In the rows, 128 means zero.
Each named move below is a turn or a mirror, shown by a few rows before and after it. Which moves, in which order, take the first row of each later pair to the second? The first pair is answered.
q_186:
[120 151 178 116 174 130 131 129 154 120 107  79 134 137 155 129 116 147
 123 147 151 110] => [115 149 180 132 175 105 145 129 145  94 133 119 160 119 127  99 126 158
 141 120 133 117]
[109 150 136  87 138  86 149 101 129 116 149 119 163 112 127 134 123 149
 120 127 127  88] => [110 148 135  81 141  94 140  96 134 131 141 104 147 119 139 149 120 147
 111 141 133  81]
[131 111 101 104 106 133  88 103  88 116 123 158 124 115 116 121 163  94
 135 107  98 159] => [138 106 103  93 102 146  78 100  91 132 106 139 106 129 129 134 156  88
 128 123 105 154]
q_853:
[ 94 144  94  38  80 178 123 106 118 125 115  75 101 135 133 193 159 187
 106 188 153 111] => [112 140  98  36 112 200 123  95 101 139 115  86  50 138 155 175 142 143
 120 145 163  84]
[116 114 107 113 128 146 143 114 115 117 139 117  99 127 118 138 143 149
 131 157 139  86] => [119 118 114 120 138 151 139 107 114 121 135 128  85 126 122 128 137 134
 137 141 145  80]
[152 114 161 115 141 103 128 160 115 134  98  99 143 148 114 159  86 153
 113 132 145 174] => [152 118 156 104 136 112 121 154 110 137  99  93 137 149 111 167  88 154
 111 141 148 168]
q_454:
[130 118 139 131  87 177 157 123 155 124 100  99 148 116 184 155 130 107
 127 134 124 189] => [150 114 134 176 109 129 169 128 136 105 122 158 150 112 134 102 141 100
 129  82  99 196]
[165 132 152 172 138 177 147 131 135 141 130 155 111 145 168 107 123  63
 163  94 163 109] => [166 136 144 152 123 184 142 118 127 142 139 157  96 141 163 113 131  60
 171  96 166 102]
[135 129 117 118 152 138 148 147 127 155 131 117 108 125 156 143 123 126
 110 133 172 102] => [144 130 117 153 165 109 154 153 128 149 138 140 118 126 135 121 118 122
 113 114 163 109]
q_850:
[174  90 114 114 135  99 101  90 122 145 122 152 114 122 140  89 103  89
 121 103 120 100] => [168  93 120 107 119  99  99  97 121 132 130 158 130 113 139  82 110  92
 132  98 110 118]
[147 140 146 134 107  97 137 170 147 112 100 124 154 103 116 133 133 141
 132 143 148 112] => [150 139 143 135 114  95 138 170 155 115  98 124 150 106 117 136 134 138
 130 143 149 101]
[ 84 144 150 163 151 105 144 160 164 104 119 120 158 112 119 126 129 173
 108 159 129 145] => [ 84 140 150 169 157 101 148 156 170 107 110 114 151 116 118 128 123 173
 105 163 135 137]
[119 121 144 127 171 107 180 161 103 109 161 167 116 102 117  99 132 121
 187  43 137 146] => [128 121 137 149 196 107 187 162 102 137 144 150  92 123 121 113 119 116
 170  54 152 119]
q_435:
[108 112 106 109 102 159 143 158 149 129 150 125 136  75 142 192 131 157
 134 151 113 145] => [118 110 109 140 106 132 143 171 160 121 144 135 159  81 125 180 124 162
 131 147 106 172]
[140 133 130 140 117 113 123 132 140 107 127 146 134 128 115 101 112 141
 119 124 119 156] => [126 145 130 127 136 149 155 126 141 121 112 117 106 126 140 121 105 144
 120 129 155 112]
[116 134 102 114 129 122 124 120 109 107 131 146 109 148 106 145 124 137
 116 121 143 107] => [126 128 113 141 137 103 121 128 124 103 124 151 122 155  95 134 124 135
 111 122 133 127]
Now pairs of rows:
(2 to 4 moves a pair)
[106 127 138 110 127 151 146 145 141 126 127 124 152 127 136 134 130 119
 132 158 150 139] => [128 119 129 136 132 113 129 149 130 120 133 151 149 139 104 105 128 105
 122 133 124 153] -> q_435 then q_454 then q_186 then q_454
[156 119 119 207 198  65 160 138 142 143 108 136 104 152 102 109 111 126
 104 108 146  93] => [137  98 130 129  81  73  72 132 120 107 157 161 161 127 107 102 151 117
 138 122  74 202] -> q_850 then q_186 then q_435 then q_186
[136 131 171 186 190 109 172 177 155 131  85 116 146 115 136 122  95 135
 128 133 161 108] => [125 126 170 180 161  96 161 173 132  95 128 165 171  87 106  86 117 133
 152 102 121 139] -> q_454 then q_454 then q_454 then q_850
[128 127 115 167 128  82 139 138 134 108 138 152 168 122  98 114 140 153
 117 133 118 144] => [125 133 115 171 144  83 157 136 135 115 139 157 157 119  95 110 136 151
 117 114 122 123] -> q_435 then q_454 then q_435 then q_435
[137 108 154 132 124 154 128 162 138 105 117 136 171  80 162  94 114  85
 164  70 130 168] => [169 106 134 171 170 138 126 163 138 136  94 123 133 121 150  98  94  71
 139  72 143 143] -> q_454 then q_186 then q_850 then q_454
[122 135 144 117  88 117 118 134 124 118 152 126 175  97 158 158 149 146
 136 145 125 197] => [146 127 106 128  90  84  92 116 103 123 169 145 140 128 115 152 159 143
 114 142 103 182] -> q_853 then q_850 then q_435 then q_186
[153 104 135 175 122  81  98 154 153 103  68 108 133 175 106  96 120 140
  96 157 137 150] => [109 137 153 157 133 123 183 140 138  71 109 154 134 103 115  58 132 134
 156  91 151 108] -> q_850 then q_435 then q_853 then q_186
